Here are some points, one per row:
np.array([-32., 4., -33., -25., -12., 24., 7., -5., 13., 1., -3., 60., 25., 27., -7., -29., 0., 36., 22., -9., 2., 23., -41., 12.])
np.array([15., 8., 12., -32., -33., 10., 11., -18., 13., 12., 11., -50., -17., -3., 19., 11., -20., 51., -4., 23., -46., -2., 10., -33.])
np.array([16., -61., -11., -25., 22., 14., 13., -4., 6., -32., -47., -13., 0., 5., 1., -25., -5., -1., 8., -7., 25., 11., -47., 20.])
np.array([-2., 83., -7., -49., -8., -2., -2., 32., -30., -33., -20., -28., -13., 19., -9., 4., -12., -9., 73., -17., 14., -29., 47., 31.])
np.array([-12., -13., -8., 5., -3., -1., -21., -5., -15., -12., -8., 5., -35., -50., 16., -11., -32., -37., -31., -4., 15., 4., -43., 16.])
np.array([-19., 26., 14., 42., 7., 2., 0., -14., -23., -5., 32., 23., 12., -22., 21., 0., -12., -16., 20., 4., 7., 21., -54., -19.])
np.array([51., 51., 43., 31., -14., 10., 0., -23., 56., -32., 4., 40., -13., -9., 30., -7., -21., -42., 7., 0., 13., -3., 51., -18.])
np.array([-6., -11., 53., -1., 2., 33., 23., 25., -6., -28., 28., -13., 58., -4., -9., 12., 18., -39., -17., 30., -25., -17., 9., 40.])
np.array([-12., -63., -33., -36., -16., 21., 3., 0., -22., -7., 22., 8., -3., -4., -50., -4., -9., -16., -8., -19., -4., 19., 49., 4.])
np.array([35., -3., 4., -16., 17., -32., -5., 0., -18., 16., -5., -14., -8., 8., -42., 2., 3., 0., 43., -7., -27., -14., 53., 1.])
np.array([-27., 1., -5., 30., 16., -19., 28., -25., 58., -17., 28., -20., 6., -13., 7., 14., 8., 0., 48., 12., 0., 39., -16., 15.])
np.array([4., -63., -3., -2., -4., 54., -10., 5., 20., 12., 40., -41., 19., 10., -5., -18., 30., 1., 27., -47., 21., -15., -26., -16.])
np.array([-23., -36., 36., -4., -21., 6., 19., 18., -40., 3., -25., -4., 38., 0., 2., 21., 58., -14., -37., -6., 1., 23., 11., -1.])
np.array([-38., -8., 27., 5., -26., 2., 8., 5., -23., 3., -37., 16., -29., 10., 28., -15., -23., 38., 0., -45., 5., -2., 83., 11.])
np.array([-5., 5., -34., 12., -30., -14., -1., -1., -7., 18., 25., 14., 10., -47., -21., 42., -27., -20., 22., -6., 20., 32., -28., 6.])
np.array([-65., 25., 17., 6., 26., -34., -5., -2., -7., -40., 13., -35., 7., -3., 25., -50., -4., 22., 29., -12., -9., 19., -21., -27.])
np.array([12., -28., 16., -27., -26., 3., -2., 2., -4., 28., -15., -6., -16., 9., -35., 0., 15., 49., -33., -32., 31., 7., 7., 37.])
np.array([18., 41., -25., 4., 42., -4., 1., 4., 18., -23., 3., 5., 27., -24., -1., -29., -8., 4., -55., 17., 9., -6., -24., 3.])
np.array([35., 4., -26., 20., -5., -3., 41., -29., -9., -34., 25., -21., -31., 33., -6., 22., 15., 38., 41., 18., -15., -27., 28., 11.])
np.array([-26., 15., -12., -8., 10., -10., -50., 5., 27., 18., 7., -17., -37., 54., -7., -54., 24., -8., 28., -12., 11., -19., 7., 19.])
np.array([-19., -17., -8., 25., 39., -24., 7., -2., -4., -36., -28., -12., 43., -3., -21., 7., -1., -12., -2., -8., 14., 8., -15., 17.])
np.array([-58., 74., 4., -41., -5., -3., 17., -40., 6., -5., 34., 1., -63., -31., -13., -9., -1., 2., 6., -3., -38., -9., 12., 11.])
np.array([14., 2., -5., -2., -22., -49., -44., 10., 22., -16., 4., 4., 5., -25., -47., -28., 6., 25., -21., 7., -22., 2., -26., -12.])
np.array([28., -20., 20., -48., 34., -3., 31., -18., 5., 9., -25., 26., 8., 14., 12., 8., 7., -37., -54., 42., -5., -35., -29., -3.])
np.array([11., 4., 31., 28., -18., 3., -32., -13., -10., -20., 31., 32., -53., 18., -42., -12., 6., -21., 13., -25., 11., 50., -16., -24.])
np.array([23., -10., 0., 17., -6., 16., -31., -15., -15., -10., 13., -6., -2., -55., 7., -4., 2., -13., 7., -66., 15., -22., -20., 25.])
np.array([-45., -25., -1., 22., -12., 28., 0., 4., 42., -6., -12., 0., 0., 43., -37., 25., -48., -12., 60., -19., -15., -13., -42., 4.])
np.array([11., 14., -21., -20., -12., 7., 16., 57., 8., 12., -27., 24., 12., 17., -33., -2., -2., 7., -15., 55., 20., -5., 50., -3.])
np.array([-30., 15., 14., 5., 23., -2., -11., -20., 22., -22., -20., 8., 14., 22., -43., 38., 2., -26., 5., -20., -14., 3., 14., -9.])
np.array([28., 20., -6., -16., 23., 5., 3., 9., -15., 32., 28., 30., 4., 5., 12., -2., -2., 32., -12., -1., -56., 6., 81., 29.])
np.array([-2., -32., -25., 1., -10., -4., 5., 22., 29., -33., 23., -4., -10., -13., -33., 35., 12., 23., 7., -64., -16., 4., -24., -15.])
np.array([26., -6., 45., 68., 15., -18., 19., -1., -12., 34., -24., 25., -3., 1., -22., -51., -7., 0., 54., -10., -30., -14., -57., 12.])
np.array([2., -31., 31., -7., -11., 16., 20., 16., -27., -6., 21., -23., 33., -47., 41., -17., 13., -3., 11., -2., 37., 2., 16., -25.])
np.array([-12., 51., 5., 21., -13., -11., 21., -37., 11., 26., 23., -55., -8., -3., 2., 1., -1., -29., -23., -26., -10., -11., 17., 17.])
np.array([2., 10., -18., 38., 43., 5., -5., 39., 17., 4., -1., 19., -3., 13., 34., 19., 23., 22., 14., 13., 0., 47., -22., -36.])
np.array([19., -24., 4., -17., 18., 6., 16., 17., -21., -32., 26., 19., 66., -3., -2., 52., 4., 22., -53., 11., -4., -5., 17., 13.])
np.array([16., -24., 27., -56., 33., -30., -16., 23., 25., 2., 40., -12., 49., 25., 13., 10., 4., 10., 33., -34., 3., -53., -32., 28.])
np.array([55., 37., -12., -17., -20., -5., -23., 59., -10., 13., -15., -37., -13., -20., -36., 42., -4., -42., -80., -77., -28., -25., -45., -53.])
np.array([12., 6., -13., -31., -56., -15., 18., 33., 32., -9., 27., -2., 19., -24., -4., -24., -21., 26., -28., 1., 7., 4., -11., 48.])
np.array([-31., -56., -7., -2., -8., -13., -1., 30., 18., 16., -23., 21., -30., 20., 29., 9., 36., -29., -7., 2., -17., 37., -38., -15.])
np.array([37., 2., 27., -43., -10., -49., -14., 15., -26., 14., -46., -23., -16., -14., 38., 27., -10., -9., 3., 88., -27., 26., 11., 3.])
np.array([-32., -33., -41., 11., -8., 10., -20., 2., -24., 20., -5., 39., 6., -5., 8., -46., 27., -12., -7., 52., 7., -71., 21., -22.])
np.array([-7., -21., -12., 68., -3., 3., -15., 13., 21., 1., 3., -26., -65., -4., 10., -19., 14., -2., -40., -52., 6., 40., -12., 41.])
np.array([-25., 14., 14., 41., -21., 27., -4., -2., 42., 8., -10., -34., 8., -22., -21., 19., 8., -10., -19., 79., 12., 17., -1., -22.])
np.array([14., 13., 10., 19., -20., -4., -24., 36., 7., 29., -3., -29., 25., 12., -24., -19., 0., 15., 17., 52., -14., -10., -40., -1.])
np.array([3., -8., 17., -30., 8., 26., 30., 9., -4., -3., -32., -13., -49., -55., 15., -6., -23., 29., 41., 50., -7., -22., 62., -40.])
np.array([27., -1., -32., -58., 39., -49., -2., -27., 15., -24., -23., 16., -20., 25., 28., -19., 26., -26., -6., 37., -5., -43., 2., -21.])
np.array([32., 16., 26., 20., -50., 45., 30., 11., -14., -2., -28., 22., -21., 10., 47., -2., 15., -11., 1., 7., 13., 37., -47., -11.])
np.array([23., 22., 15., -16., -14., 9., 0., 18., 16., 23., -22., 7., 7., 25., -8., 43., -2., 41., -30., -10., 62., -42., -21., -43.])
np.array([25., 26., -2., 7., 11., 11., -32., -36., -59., -6., -1., -18., 1., -13., -22., 34., 13., 15., 5., 36., 18., -20., -17., -8.])
np.array([-52., -34., 7., 3., 3., 11., -13., -7., 18., 7., -14., -9., -41., 13., 36., 6., 22., -12., -1., 0., 10., 0., -3., -3.])
np.array([12., 30., 11., -5., 12., -47., -23., -37., -10., -7., 13., -19., 30., 39., -26., -52., 29., 8., -1., -15., 32., 2., -14., -13.])
np.array([-24., 18., 14., -34., -14., -21., 23., 32., -12., 37., -6., 13., 12., -12., -6., -26., -3., 17., -14., 44., -14., 10., 20., 28.])
np.array([49., -31., -25., -22., 0., 16., -32., -24., -27., 2., -26., 4., 26., 9., -24., 17., -35., 26., -26., 27., -13., 33., 26., -8.])
np.array([7., 4., 7., 47., -32., -40., 1., -55., 16., -2., -50., 15., 21., -49., 45., 17., 9., 21., 9., -16., -23., 11., 26., -19.])
np.array([-27., -18., 13., 40., 4., -15., -4., -17., -26., 3., 16., 4., 46., 31., 36., -1., 36., -21., -55., 15., 0., -2., -15., -8.])
np.array([-53., 13., -7., 8., 30., 2., -6., 37., 23., 43., 12., 15., -50., -36., -16., 2., 13., 14., -2., -41., 30., 17., 15., 33.])
np.array([-27., -14., 14., 20., 8., 17., 69., 10., -39., 4., 19., 7., 14., 48., 9., -5., -31., 3., -20., -41., -12., -14., -17., -39.])
np.array([-52., -55., -4., -53., 49., 5., -35., 2., 30., 9., 21., 4., -10., -14., -5., -10., -33., 26., -21., -38., 44., -24., 23., -43.])
np.array([26., -3., 29., 69., -31., -14., -10., -5., -1., -12., 26., 21., -26., 13., 37., 27., -61., -34., -2., 38., -4., -17., 17., 57.])
np.array([-8., 6., -9., 38., 7., -27., -14., 33., 4., -20., -10., -10., 9., -32., -6., -20., -35., -15., 39., -13., -9., 36., -8., 11.])
These points spread out most along one direction. Take the direction at right angles to it along which they spread out most. Go by this last direction. Where along it does each point below lie, from 0 to 99? The average is 50, and the first point in the table lies past the average. One standard deviation of the points above along it is 16.
np.array([-19., 46., 2., -15., -26., -27., -10., 4., -13., 0., 39., 23., -21., 11., 23., 59., 2., -21., 54., -6., 3., 25., -15., 10.]) 28
np.array([15., 26., -49., -1., -4., 1., 46., -19., -11., 14., 11., -24., 24., -2., 3., 19., -13., -26., 15., -68., 4., 9., 36., -49.]) 48
np.array([-3., -12., -23., 27., -27., -25., 23., -1., -12., 19., 8., -3., -36., -7., -17., 3., -11., -8., -2., 43., 21., 8., 25., -22.]) 39
np.array([33., -22., -33., -26., 20., -1., -5., -24., 6., -2., -23., -12., 9., 25., 36., -10., -18., -2., -21., 8., 10., -12., -28., 21.]) 65
np.array([0., 25., -13., -4., -2., -2., -39., -3., 12., 27., -6., -6., 50., 24., -24., -31., 22., -36., 40., 16., -11., 19., -3., 41.]) 44
np.array([-15., -7., -62., 25., 35., -1., -9., -35., -27., -43., 42., 15., 4., 43., 24., -1., 10., -22., -1., 6., -12., -35., 36., -11.]) 48
np.array([-1., -2., -5., -11., -23., 18., 34., -27., 21., 30., -46., 25., -7., -14., 1., -20., 48., 10., 16., -11., 1., -12., -28., -33.]) 53
np.array([5., 21., 9., 10., 23., 43., 13., -15., -33., -22., -18., -11., 16., -5., 4., 19., -26., 28., -6., 19., -17., 6., 60., 43.]) 38
np.array([30., 14., 46., -21., 45., 21., 4., -31., -5., 31., 2., 0., -26., -19., -19., 25., 15., 27., -13., 49., 6., 3., -22., 33.]) 50
np.array([-7., -1., 8., -4., -5., 31., -30., -59., 18., -1., 7., 18., 75., 9., 10., -6., -33., -14., -1., 45., -23., -4., 2., 1.]) 52
np.array([8., 18., -25., 28., 16., 33., 2., 6., -42., 13., -25., 45., -9., -1., 4., 33., 20., 14., -18., -47., 8., -23., 22., -6.]) 56
np.array([36., -18., -16., -33., 0., 22., -3., 53., 4., 9., 2., -24., -48., 16., 31., -42., -19., 0., -28., -9., 0., 16., 2., -22.]) 59
